128 stands for zero in the data rows.
Each row belongs to one hidden group. There are 4 groups. Groups can overlap: rows of different groups may look alike. Groups are numbered from 0 in the order they first appear among the rows asked about.
Each row in order, then its group:
[139 102 148 111 142 158 133 166 149  76 138 141 158 105 113 125 111 174
 132 132 163] -> 0
[139 120 160 106 119 119 122 159 145  84 129 115 144  97 108 144 122 170
 127 132 172] -> 0
[104 148  96 137  98 114 156 108  93 108  79 150  95  97 130  98 167  91
  98 123  94] -> 1
[157 118 142 127 125 128 124 160 131 139 130 113 160 126 123 162 124 152
 138 150 160] -> 1
[ 99 114 119 153 155 164 104  88 140 138 133 123 128 149 140 131  73 111
 123 111 125] -> 1
[111 145 102 117 122 107 159 109 126 144  98 151 101 122 142 115 157  90
 128 127 106] -> 2
[152 126 152 113 115 117 144 168 148 123 147 116 123 109 123 119 167 164
 118 148 153] -> 0
[132 119 116 106 132 100 172  89 117 152  99 126  92 124 106 107 158  94
 113 128 106] -> 2
[110 127  94 161 120 159 110 111 134 125 122 118 136 154 119 139 115 124
 117 126 142] -> 1
[111 192  89 131  72  86 174 102  83 128 102 136 104 100 114 114 163 112
 116 120  88] -> 2
[169 109 133 105 118 140 106 170 151 146 144 105 152 146 107 153  98 159
 123 132 138] -> 0
[140 136 111 160 114 146 164 119  90 144 109  93 122 122 132 162 163 104
 142 109  90] -> 2
[166 117 179  98 124 140  99 149 152 141 147 105 169 112 122 139 109 146
 118 111 139] -> 0
[157 131 143  96 130 135 143 155 134 114 143 112 161 137 124 161 141 148
 115 129 170] -> 1
[156  97 142 138 140 156 111 168 128 122 144 103 143 133 140 153 119 145
 149 124 163] -> 0
[ 90 160 104 130  98 108 164 102  87 106  89 166  94 102 112  99 173 104
 117 133  85] -> 2
[101 124 118 155 127 134 110 109 152 114 116 105 170 143  90 111  90 116
  89 122 136] -> 1
[122 127 126 161 147 126 119  96 145 143 129 100 131 152 148 148 127 101
 142 102 144] -> 1
[102 125 150 121 127 147 115 151 163 106 152 114 161  93 112 101 113 174
 109 111 146] -> 0
[ 95 152 114 145  81 108 178 106  89  97  99 168  90 107 148  99 154  96
 127 124  90] -> 3
[152  91 154 107 114 101  95 163 138 141 155 111 117 118 116 128 143 161
 132 137 127] -> 0
[170  87 143 119 143 140 106 169 164 158 146  98 142 150 113 159 111 175
 104 121 155] -> 0
[120 161  98 142 110 105 172  98 103 108  85 138  97 104 137  94 157  72
 126 140  80] -> 2
[106 101 125 152 153 157 119  96 165 108 138 126 140 162 117 112  96 134
 102 118 139] -> 0
[121 101 160  98 119 164 103 157 163 122 140 106 160  96 134 123 103 150
 128 119 140] -> 0
[106 102 125 134 160 154 101  87 140 120 151 145 156 151 109 108  93 132
  98 123 124] -> 0
[148 104 134 111 118 148 129 174 165 140 159  94 170 151  98 142 107 153
 118 147 139] -> 0
[171 112 146 112 160 126 107 153 153 139 151  99 144 135 133 157 110 155
 133 137 143] -> 0
[178  91 143 115 137 132 123 177 133 138 139 104 149 140 131 153 123 151
 130 132 139] -> 0
[150  96 158 114 118 145 113 162 149 117 142 128 155 107 139 121 129 154
 148 134 143] -> 0
[ 98 140  90 123 132 115 163  84 136 163  98 128  90 117 152 110 168  92
 157 137 110] -> 2
[ 95 167  90 149  98 116 152 112  93  99 104 170 122  89 138 112 172 101
 132 136  91] -> 3
[106 158  94 154 167 103 139 113 110 140 111 162  81 144 150 116 110 106
 139 116 112] -> 1
[105 185 123 158 134 116 102 115  89 144 102 146 105 142 165 146 126 101
 158 105 104] -> 1
[147 116 159 111 106 115 125 168 120 124 146 130 168 120 106 148 143 127
  71 145 119] -> 1
[ 92 158 102 119 148 108 155 100 110 140  94 144  88 112 177 105 146  87
 176 124 136] -> 2
[142 103 174 109 117 124 121 161 130 144 135 102 141 127 106 163 119 162
 117 140 132] -> 0
[149 101 124 137 123 158 120 150 151 136 143 108 148 151 141 139 124 127
 153  94 134] -> 0
[161  82 164 108 147 143 123 163 146 147 157 114 115 126 123 171 139 171
 150 134 164] -> 0
[139  92 150 109 103 144 108 172 142 130 143 115 169 117 102 139 133 155
 140 115 164] -> 0
[113 145 104 119 137  99 172  80 115 149  96 120  60 136 132 109 177  85
 127 134  91] -> 2
[111 174 100 126  93 105 177 123  98 117  94 164 112  79 118 104 177 102
 114 125  80] -> 3
[116 166  85 120 106 107 185 112  79  85 103 176 104  96 133  88 174  97
 121 138  77] -> 3
[127 114 155 138 140 144 101 123 136  89 143 146 159 122 128 129  93 131
 102 116 146] -> 0
[107 154 125 150 164 122  90  99 140 119 146 147 121 161 135 110 108 119
 116 131 136] -> 1
[189 102 128 116 130 121 126 155 121 151 158 127 106 111 105 157 148 173
 122 172 128] -> 0
[155 111 159 108 115 122 122 143 137 119 138 115 140 126  88 141 137 168
 135 139 161] -> 0
[ 90 167 121 137 130 131 113 114  91 139 153 157 102 159 144 117 114 139
 146 139 158] -> 1
[ 99 160 109 133 101 104 139  84  78 112  89 152  79 152 121 104 151 105
 130 140 101] -> 2
[160 104 162 114 139 154 123 172 132 134 138  99 160 134 106 156 105 159
 128 124 130] -> 0
[120 122 131 126 137 137 121 101 171 155 145 117 146 156 118 133 106 117
 130 134 148] -> 0
[121 145 104 145 150 118 108 111 135 154 134 114  89 160 125  95 139 104
 160 104  90] -> 2
[134  96 157 115 121 124 125 149 150 117 140 135 148 108 123 141 135 139
 141 137 149] -> 0
[131 111 174  97 117 115 124 164 151 129 153  99 168 111 126 137 117 161
 134 121 161] -> 0
[ 96 166  82 119 126 110 165  90 115 119  78 157  92 120 142  97 165 105
 150 142 100] -> 2
[160  89 149 101 110 131 100 146 147 122 171 129 134 116 148 142 149 156
 133 140 155] -> 0
[104 106 133 151 142 150 113 113 148 129 121 136 146 158 106 122 102 128
  95 118 138] -> 0
[129 123 158 140 143 153 122 118 149 132 154 125 143 131 127 123  96 135
 119 132 144] -> 0
[ 90 169 102 155 134  99 108 117 121 155 127 149 101 158 148 113 104 123
 127 119 127] -> 0
[115 172 104 135  89 105 163  97  94 108 102 153 113 104 136  97 167  82
 124 135  91] -> 2
[159 110 137 113 111 143 117 147 139 148 164 109 133 155 129 147 140 145
 145 142 132] -> 0
[139 122 129 167 113 142 113 132 118 139 131 130 143 141 128 148 106 147
 151 131 165] -> 1
[ 96 109 117 169 163 152 109  99 137 121 123 111 139 150 121 146  96 102
 116 117  97] -> 0
[110 153  90 107 136 115 179 118 123 107  98 141  72  88 169 113 161  77
 164 143 131] -> 2
[130 153  80 144 141  96 118 103 127 150 117 122 102 159 143 132 142 108
 168  73  92] -> 1
[146 120 138 116 150 134 124 152 129 148 148 112 144 142 127 164  98 148
 101 130 133] -> 0
[103 148 117 167 143 128 101 106  94 144 127 150  88 147 162 131  91  89
 136 124 109] -> 1
[121  78 170  95 142 151 125 169 140  99 150 140 165  86 111 138 121 135
 140 125 146] -> 0
[103 168 102 146 162 109 119  91 107 120  78 134 114 150 149 130 113 103
 147 116 124] -> 3
[154 163 134 152 151 109  99 110 108 143 135 161 125 154 147 103  85 118
 132 135 106] -> 1
[149 106 163  91 145 142 112 142 159 126 138 125 168 115 135 135 111 159
 140 133 172] -> 0
[131  96 124 136 144 140 129 112 138 142 152  95 131 163 140 112  96 136
 117 103 146] -> 0
[141 126 121 108 139 128 122 159 124 134 169 114 150 121 112 162 131 151
  82 158 141] -> 1
[136 163 130 173 133 146 101  97 102 133 107 139 106 141 134 106  98 100
 130 133 106] -> 1
[103 150 113 115  90 108 149  93  91 102  90 173 102 103 144  93 154 109
 125 151  83] -> 2
